(in the rows, 128 means zero)
A single turn carries every row of the set below to another of its rows. Some are shown first; where does it send the rows asked next?
q_302: [170 123 154 135 131 147 150 129 154 110 156 140 110  98 115 118  98 123
 109 100 100 111 130 146]
q_980: [ 96 116 150 151 107 124 151 121  96 121 104 116 154 117 131 129 122 169
 124 105  86 140 137 115]
q_818: [ 99 129 152 168  97  95 115 120 110 122 164 170 123 139 104 104 134 116
 133 120 111 144 146 156]
q_30: [142 145 137 119 163 132 134  98 137 141 116 133 130 135 125 129 150 145
 126 121 189 137  99 141]
q_990: [114 114 170 152 106 129 138 115  87 131 134 127 139 146 118 135 124 161
 112 159 127 174  94 116]
q_806: [158 104 157 125 161 129 148 152 140 147 115 125  96 131 110 131 137 177
 115 107 117 160 123 130]
q_428: [137 124 158 146 115  79 100 134 118 125 139 177 106 160 121 103 133 110
 127 125 145 114 144 159]
q_851: [143 102 146 130 124 130 108 164 114  97 136 133  85 145 139 139 150 178
 119 147 120 148 105 120]
q_627: [163 137 128 136 108 135 149 125 137 129 173 150 145 129 155  98 103 115
 123  88  96 153 154 122]
q_338: [111 131 135 148 134 127 125 100  93 113 105 124 135 156 141  92 142 174
 114 119 127 121 168 128]
q_808: [116 131 123 138  95 150  97 141 127  98 129 143 128 135 118 155 146 160
 165 168 124 131 111 124]
q_828: [138 151 147 122 156 168 142 158 145  95 127 147 151 124 150 119 132 135
 141 122 126  92 103 104]
q_825: [134 147 142 121 143  97 131 159 127 120 161 132 121 123 127 109 132  68
 145 105 105 141 107 143]
q_535: [151 144 164 124 140  90 127 151 145 115 124 163 107 132 116 115 132  83
 138 121 134 114 117 160]
q_584: [147 153 139 128  78 124 125 103 123  75 132 137 116 123 131 119 134 118
 128 146 116 116 169 140]
q_351: [150 130 126 131  65 107 129 110 130 139 136 135 150 127 131 138 102 120
 140 103 115 115 169 129]
q_157: [148 146 124 124 164 146 148 127 143 164 126 131 144 140 115 108 146 150
 152 110 119 178 147 125]
q_385: [134 158 126 117 161 141 143 117 127 138 161 134 141 129 137 148 150 126
 154 134 159 132  82 102]
q_680: [135 116 156 136 132 120 121 102 104 141 110 124 127 157 128 113 136 165
  98 133 170 166 109 143]
q_65: [126 119 144 126 126 137 139 167 108 119 138 120 163 118 165 132 118 142
 137  99  92 124 102  85]
q_933: [138 134 137 131 159 145 116 124 132 120 105 135 134 149 131 112 131 158
 127 119 158  65 142 128]
q_899: [102 126 141 149 111  93 123 141 114 141 174 130 133 115 100 122 119  94
 145  98  93 138 120 149]
q_666: [177 117 138 117 121 122 102 131 115  92 160 116  92 126 140 113 118 122
 106 124 120  91 144 135]
q_58: [129 142  98 125 121 143  99 128 131 160 135 127 163 144 118 138 136 144
 183 136 131 138 137 119]
q_296: [117 130 149 138 122 134 140 129  99 143 167 125 148 131 124 164 125 139
 148 152 124 140  76  89]

q_828 moves to q_338
q_584 moves to q_627
q_806 moves to q_808
Where do these go?
q_818 moves to q_825
q_385 moves to q_680

A single turn carries every row of the set below to another of its rows. Some are shown first; where does it send the rows asked next?
q_316: [130 131 137 164 108 141 134 168  90 147 153 148 118 152 122 128 118 145
 122 124 124 135  89 134 128 179 132 114 112 136]
q_444: [145 139 132 112 127 149 157 129 131 155  96 166 110 141 137 115 146 133
 144 121 150 140  81 147 133  85 134 105 144 116]
q_754: [ 90 123  92 113 139 136 129 137 124  99 110 101 125 147 121 153  97  74
 117 141 121 130 112 128 143 119 102 116 102 119]
q_269: [158 123 140 136 122 154 148 113 130 153 142 138 143 109 135 123 111 163
 112 130  99 116  87  81 105 121 141 133 138 115]
q_957: [126 135 107 124 137 139 114 102 134  88 102  57 116 132 131 132 109 119
 137 134 141 132 111 131 131 108  91 119 115 130]
q_711: [106  77 128 144 136 105  92 122 101 104 137 147 146 120 137 104  87 140
 121 144 140 125 179 128 147 135 122 144 125 126]
q_212: [139 135 156 139 141 135 139 143 122 126  95 142  90 135 121 116 138 149
 137 141 157 168  79 146 146 123 124 106 140  93]
q_780: [119 116 121 109 120 110 113  94  98 114 119 145 118 124 133 118 103 127
 130 133 146 142 210 137 142 147 131 120 117 146]
q_759: [131 114  86 131 133 147 153 133 117  92 105  95 150 155 145 130 108 111
 128 121 113 111 121 151 142  95  92 125 137 131]
q_874: [110 142 134 130  89 103 166 107 122 169 103 129 110 118 120 126 155 132
 144 122 141 154  96  96 120 151 121 143 120 142]
q_366: [118 108 115 118 113 119  86  80 124 124 139 152 146 113 158 114  95 115
 138 114 149 110 177 124 125 117 126 148 129 140]
q_813: [128 157 131 142 156 128 115 148 115 138 170 120 105 116 123 122 150 144
 116 138 139 144 173 140 138 150 147 125 112 170]
q_145: [123 145 112 135 139  94 139 113 148 156 160 137 136 110 141 122 163 116
 147  98 135 118 158 130 126 128 130 173 129 152]
q_567: [119 123 133 154 168 121 122 147 142 131 173 139 148  87 133 127 130 127
  98 143 111 133 155  99 137 131 141 166 138 117]
q_560: [124 120 141 129 150 135 125 145 142 144 121 172 112 141 127 120 119 124
 138 129 141 130  57 135 133 103 130 120 129  77]

q_711 moves to q_366
q_560 moves to q_444
q_316 moves to q_269
Where do these go?
q_813 moves to q_567
q_754 moves to q_759

